Here are some numbered points:
c(-20, 44, -4, -4, -44, -42, 77, 19, 13, -38, 40, 2, 59, -41,
  -22, 2, 8, -30, -32, -48, 27, 8, -6, 36) 0
c(-6, -39, 4, -48, -71, 73, -51, -43, -34, -21, -31, -19, -34, 0,
  53, 31, 11, 24, -58, 15, 71, 19, -13, 7) 1
c(23, -19, -21, 44, 24, 5, -1, 3, 33, 10, -19, 17, -52, 18,
  -6, 8, -17, 4, 50, 32, -32, -62, -13, -46) 2
c(-1, 28, -41, 97, 9, -124, 48, 42, 59, 24, 10, -39,
  60, -21, -43, -38, 11, -5, 47, -10, -11, 8, 42, 47) 3
c(-20, -32, 11, -26, -36, 42, -46, -49, -55, -20, 47, -51, -3, -17,
  29, 3, 7, 5, -56, -23, 66, -7, 13, -22) 4
c(23, -45, 29, 75, 13, -2, -6, -31, -11, 25, 67, -15, -4, 7,
  5, -30, 5, 9, -14, -17, 59, -58, 36, -3) 5
c(16, 25, -8, -90, -32, 55, 55, -32, 14, -70, 0, 71,
  -9, 38, -41, 21, 7, -33, -31, -26, 2, 42, -123, 5) 6
c(-39, 14, 6, -28, -2, -30, 17, 1, -7, -43, -33, -59, 11, 30,
  -50, 70, -33, -38, 86, -32, -81, -41, -1, -32) 7
c(-22, 48, 29, -29, 66, 15, 64, 2, -8, -21, 56, -21,
  10, -52, -94, -1, -24, -57, 48, -71, -106, 18, -24, 21) 8
c(14, 8, 58, 64, 4, -49, 43, -52, 9, 29, 5, -41,
  3, 44, -11, 87, -16, -2, 47, 22, -66, -101, -73, 10) 9
c(21, -45, -1, -3, 22, 42, -11, -36, -9, 0, 29, 23, -17, 54,
  -10, -47, -16, 7, -33, -11, 50, 8, -3, -14) 10
c(33, -32, 17, 59, 111, -45, -66, 34, 5, 106, 19, -31,
  -15, 42, 19, -100, -13, 38, 83, 18, -18, -34, 121, -36) 11
c(-3, 46, -72, -35, 36, -76, 30, 49, 18, 5, 42, 50,
  58, -73, -25, -127, 22, -6, -40, -9, -11, 125, -15, 44) 12
c(31, -23, 11, 16, -28, 42, -1, -24, -4, -9, 34, 15, -11, -17,
  14, -38, 21, 2, -56, -7, 97, -3, 1, 27) 13
c(47, 13, 14, 60, 70, -61, 75, -6, 45, 29, 75, 21, 42, 22,
  -75, -68, 4, -12, 43, 8, -25, -55, -44, 17) 14
c(-7, -24, -7, -63, -3, 63, -58, 7, -11, -23, -32, 60, -13, 22,
  53, -20, 8, 12, -59, 11, 48, 60, 29, -38) 15
c(10, -11, 19, 37, -41, 56, -16, -89, -20, -4, 39, -6, -32, 11,
  49, 46, 12, 27, -56, 5, 57, -82, -52, -21) 16
c(25, -31, -1, -77, -23, 87, 8, -54, -32, -5, 45, 32, -51, 41,
  -25, -36, -19, -9, -67, -28, 41, 35, -40, -68) 17
c(-12, -12, 0, -9, -27, 37, -14, -79, -30, -22, 56, -19, -31, -21,
  1, 14, 4, 24, -53, -14, 22, -46, -84, -25) 18
c(-14, 26, -4, 48, 95, -58, 23, 44, 15, 49, 33, -14, 35, -62,
  -23, -56, -4, -8, 37, -9, -57, 40, 64, 54) 19
c(16, 11, 2, -5, -77, 16, 25, -5, 36, -49, -32, 94, 25, 22,
  52, 37, 28, -2, -87, 30, 93, 4, -44, 18) 20
c(-7, -47, 17, -62, -36, 64, -42, 11, -31, -20, -67, -26, -49, 57,
  19, 46, -10, 13, 26, -2, 11, -32, 12, -38) 21
c(-56, -51, -40, 12, -38, -37, -67, 22, -22, 13, -80, -120,
  -25, 19, 49, 55, -35, 25, 55, 26, -36, -47, 52, -90) 22
c(38, -16, 3, 15, -21, 38, 11, -19, 10, -4, 43, 32, -8, -18,
  0, -45, 19, -2, -53, -9, 92, 13, -10, 27) 23
c(-7, -13, 26, -26, 32, -15, 49, -19, 1, 11, -25, -59, -1, 77,
  -86, 32, -32, -14, 107, -16, -98, -46, -49, -22) 24
c(-26, 12, 19, -36, -95, 19, -7, -25, -18, -28, -93, -56, -2, 24,
  51, 122, 4, 30, -13, 33, 3, -22, -50, 37) 25
c(3, 28, 13, -30, -48, 21, 17, 0, 11, -26, -28, 23, -13, -13,
  8, 43, 15, 2, -21, 13, -3, -33, -53, 13) 26
c(25, -39, 9, -60, -37, 85, -4, -45, -21, -4, 44, 31, -49, 34,
  -12, -31, -22, -11, -79, -24, 48, 21, -41, -63) 27
c(-32, 40, -16, -22, -11, -29, -10, 61, 5, -24, -52, 8, 30, -54,
  30, 21, 0, -17, -2, 14, -37, 54, 39, 0) 28
c(26, 0, -45, -20, 68, 10, -31, 68, 11, 24, 20, 40,
  -22, -34, -6, -103, 6, -9, 14, 1, 14, 55, 87, -36) 29
c(0, -18, 15, -2, 124, -12, -42, 61, 0, 63, 17, -5, 8, -13,
  -17, -90, -32, -4, 84, -12, -57, 24, 124, -28) 30
c(-14, 29, -42, 34, -26, -85, 26, 55, 28, -15, -12, -5, 32, -50,
  2, -2, 7, -25, 10, 14, -26, 22, 37, 25) 31
c(12, 37, 13, 80, 4, -24, 56, 15, 23, 7, 56, 46, 30, -28,
  3, 29, 14, -34, -37, -24, 16, -12, 51, 72) 32
c(31, -36, 20, 74, 105, -52, -50, 35, 18, 94, 4, -43, -7, 40,
  5, -78, -7, 33, 91, 22, -27, -55, 101, -29) 33
c(9, 36, -8, -73, 48, 58, 37, -1, -1, -18, 39, 77, -14, -34,
  -55, -25, -18, -46, -19, -30, -50, 48, -61, -34) 34
c(25, -15, -4, -38, -27, 30, -36, 3, 4, 12, -45, 41, -14, 36,
  60, -37, 26, 35, -37, 40, 60, 30, -1, -23) 35
c(-29, 43, 6, -19, 2, -10, -14, 16, -6, -3, -26, -31, 20, -34,
  15, 56, 5, 3, 32, 9, -56, -3, 7, 18) 36
c(-3, 4, 25, 41, 19, -17, -3, -5, -6, 22, 22, -2, 32, -23,
  28, 2, 16, -1, -18, 15, 10, -8, 44, 22) 37
c(1, 41, -13, 90, 91, -88, 36, 34, 32, 59, 35, -36,
  9, -44, -34, -8, -3, -7, 97, 3, -106, -61, 17, 16) 38
c(-28, -20, 35, -127, -64, 127, -47, -34, -61, -67, -55, 53,
  -40, -4, 43, 42, 13, 15, -83, -7, 36, 71, -72, -14) 39
c(6, -46, -17, -36, -77, 82, -23, -71, -24, -38, 27, 51,
  -30, 45, 20, 13, -3, -3, -102, -10, 89, 22, -37, -35) 40
c(18, -36, 56, 14, -46, 31, 24, -33, 10, -8, -30, 23, -20, 82,
  -4, 70, -10, -1, -3, 13, 33, -77, -61, 11) 41
New points follow, each followed by the numbers of its three nearest points above, nearest first.
c(-19, 72, 15, 32, -89, 5, 60, -46, -7, -51, 4, 9, 1, -54,
  35, 126, 21, -15, -74, -3, 8, -70, -90, 37) 26 25 16
c(-55, -56, -37, 11, -41, -31, -73, 24, -26, 15, -95, -122,
  -26, 29, 54, 68, -32, 32, 61, 34, -40, -41, 54, -94) 22 21 36
c(-24, -56, -38, -13, 8, -7, -67, 47, -24, 19, 12, -57, -12, -27,
  19, -57, -6, 10, 17, -20, 33, 51, 124, -56) 29 30 37
c(-54, 27, 29, 6, -9, -5, 6, 11, -24, -23, -20, -24, 13, -57,
  20, 81, -14, -31, -9, -8, -39, -2, 34, 21) 36 28 37
c(30, 27, -26, 5, 36, -78, 58, 34, 48, 2, 2, 38, 53, 21,
  -55, -92, 14, 1, 26, 22, -2, 19, -40, 46) 14 3 31
c(-20, -54, -32, -1, 9, -7, -55, 49, -20, 24, 16, -63, -19, -19,
  15, -56, -5, 12, 27, -27, 27, 32, 121, -55) 29 30 37
c(4, 49, -30, 7, -11, -34, 41, 9, 49, 12, -50, 38, 11, 7,
  -3, 23, 17, 24, 18, 46, -36, 3, -75, 53) 26 36 31
c(-1, 54, -64, -43, 17, -72, 36, 47, 24, -11, 22, 46,
  54, -63, -32, -108, 19, -17, -15, -10, -26, 103, -35, 49) 12 31 0
c(-28, 42, -26, -15, -111, -6, 26, 23, -14, -42, 45, 9,
  24, -111, 42, 8, 35, -9, -122, -24, 72, 47, -6, 57) 0 13 23
c(-3, -23, -20, -53, 4, 66, -63, 11, -5, -17, -18, 56, -2, 11,
  47, -46, 0, 14, -62, 6, 56, 70, 38, -37) 15 35 10
c(22, 24, 12, 59, 70, -36, 55, -19, 30, 44, 33, 20, 3, 5,
  -29, 9, 0, -6, 41, 34, -63, -31, -40, 21) 14 38 2
c(-12, -27, 5, -22, -28, 34, -37, -21, -27, -19, -23, -36, -35, -7,
  19, 32, -7, 4, -1, -2, -1, -16, -9, -27) 21 4 26
c(-45, 31, 6, -26, 4, -48, 27, 16, -4, -41, -34, -60, 19, 30,
  -53, 85, -34, -38, 99, -31, -94, -54, 5, -28) 7 24 36
c(-8, 32, -34, 96, 18, -127, 53, 42, 40, 32, 12, -48,
  65, -29, -43, -25, 2, -7, 58, -7, -16, -1, 46, 52) 3 31 19
c(-6, -15, 22, -32, 48, -5, 38, -5, 0, 19, -21, -60,
  -8, 60, -79, 25, -31, -18, 116, -18, -110, -26, -33, -21) 24 7 8
c(-19, -7, -27, -58, 30, 14, -43, 20, -10, 13, -46, -52, -21, 8,
  -20, 8, -6, 17, 72, 10, -74, 27, 7, -26) 36 7 21
c(5, 19, 38, -67, -6, 35, 49, -74, -5, -14, -36, 50,
  9, 67, -17, 76, -1, -2, -31, 20, -42, 25, -127, 41) 6 26 41
c(-44, 17, 27, -16, 16, 11, 22, -24, -8, -10, -14, -12, 2, -10,
  -27, 81, -15, -23, 18, 1, -89, 16, -38, 14) 36 7 26
c(-29, -31, 9, -16, 45, -23, -40, 60, -29, 25, -24, -57, 1, -26,
  -8, -29, -16, 8, 52, -5, -47, 13, 83, -39) 30 36 28
c(-25, 31, 36, -22, -3, 17, 43, -17, -36, -23, 84, -9, 7, -91,
  -54, -13, 0, -48, -59, -71, 2, 15, -21, 37) 0 8 34
c(76, -79, 66, 73, 55, 64, 6, -87, -5, 74, 80, -15,
  -62, 93, -26, -3, -16, 14, 37, 11, 28, -115, -16, -14) 5 10 41
c(-4, -21, 16, -1, 122, -4, -58, 66, -8, 63, 20, -19, 4, -18,
  -10, -76, -32, 0, 82, -13, -61, 25, 127, -27) 30 11 33
c(16, 11, -1, -3, -69, 6, 21, -2, 35, -38, -31, 89, 24, 22,
  49, 26, 25, -2, -77, 33, 92, 5, -37, 26) 20 26 35
c(-17, 67, 46, 22, 7, -34, 53, -11, 0, 4, 13, -26, 49, -22,
  -15, 71, 4, -17, 19, 2, -55, -24, -31, 83) 36 9 37
c(-12, -24, 20, -64, -14, 53, -27, 14, -13, -11, -60, -30, -39, 45,
  -7, 55, -17, -2, 49, -10, -25, -24, 13, -32) 21 7 36
c(11, 6, -6, -76, -22, 66, 32, -38, 20, -45, -47, 127,
  4, 49, -14, 4, 8, 5, -85, 6, 24, 86, -104, 22) 6 20 39
c(19, -1, 0, -80, -34, 81, 33, -54, 20, -49, -43, 127,
  -3, 58, -22, 6, 11, -1, -89, 5, 23, 83, -112, 21) 6 20 40
c(13, 19, -9, -77, -33, 45, 50, -25, 7, -61, 1, 64,
  -8, 40, -42, 6, 2, -27, -19, -19, -1, 30, -110, 1) 6 34 26
c(23, 14, -6, -94, -16, 57, 41, -31, 9, -57, 10, 71,
  -8, 47, -41, 1, 2, -20, -26, -16, -2, 39, -102, -6) 6 34 17
c(-5, -10, 27, -37, 34, -4, 37, -10, 2, 16, -24, -57,
  -4, 59, -79, 25, -28, -18, 106, -18, -100, -28, -40, -17) 24 7 8
c(-18, -26, 20, -29, -50, 42, -22, -30, -28, -26, -23, -51, -36, 15,
  10, 62, -12, 7, -2, 0, -5, -22, -27, -28) 21 26 1
c(47, 6, 13, 45, 58, -39, 69, -24, 34, 26, 63, 15, 16, 45,
  -74, -56, 6, -13, 48, 10, -28, -71, -66, 11) 14 2 9
c(28, 16, 15, 63, 68, -30, 55, -35, 32, 48, 53, 31, 1, 10,
  -33, 7, -3, -7, 20, 30, -49, -35, -45, 16) 14 2 9
c(1, 46, 35, -30, -30, 2, 85, 14, 32, -28, -14, 48, 22, 21,
  -50, 55, -5, -37, 8, -22, -32, -39, -72, 39) 26 6 0
c(34, 24, -25, -3, 45, -65, 60, 38, 43, 5, 10, 34,
  47, 24, -63, -102, 7, -1, 38, 11, -8, 26, -40, 31) 14 3 12
c(40, -25, 6, -6, -45, 29, 13, -7, 40, -32, -14, 82, 18, 60,
  15, -13, 25, 9, -50, 17, 97, -4, -32, -7) 20 35 23
c(18, -11, -16, -31, -27, 33, -30, 9, 12, 7, -64, 52, -11, 43,
  58, -44, 22, 39, -36, 44, 61, 44, -13, -22) 35 15 10
c(-28, 47, -27, -10, -113, -5, 35, 17, -10, -43, 53, -2,
  25, -113, 29, 5, 39, -14, -122, -26, 68, 48, -19, 65) 0 23 13
c(42, 12, 17, 44, 63, -36, 75, -20, 36, 33, 84, 14, 12, 29,
  -77, -54, -1, -20, 38, -9, -37, -73, -67, 16) 14 38 2
c(25, -49, 1, 6, 23, 37, -14, -30, 0, 8, 19, 22, -23, 58,
  -10, -56, -16, 10, -21, -11, 47, 10, -6, -17) 10 23 13
c(-35, 22, 25, 52, 96, -83, -8, 59, -23, 40, 44, -102,
  22, -54, -44, -4, -36, -24, 111, -49, -109, -62, 82, 17) 38 19 30
c(-1, 50, -62, -34, 39, -73, 35, 59, 21, -3, 24, 49,
  58, -58, -34, -127, 18, -8, -22, -5, -27, 112, -19, 42) 12 19 31
c(31, 21, -13, -41, 53, -18, 39, 15, 19, 22, 17, 13, 5, 24,
  -50, -77, 3, 11, 41, 3, -33, 15, -56, 26) 14 34 10
c(5, -5, 35, 13, -60, 73, 18, -56, -15, -16, 6, -7, -56, -7,
  29, 93, 8, 4, -49, 1, 46, -67, -38, 7) 16 41 18
c(32, -33, 21, 65, 16, -18, -6, -20, 4, 26, 60, -10, 9, 1,
  9, -43, 2, 4, -12, -2, 58, -57, 33, 12) 5 37 13
c(33, -34, 19, 64, 15, -14, -8, -16, 1, 22, 61, -4, 16, -3,
  8, -38, 2, 5, -23, -10, 57, -40, 45, 4) 5 37 13
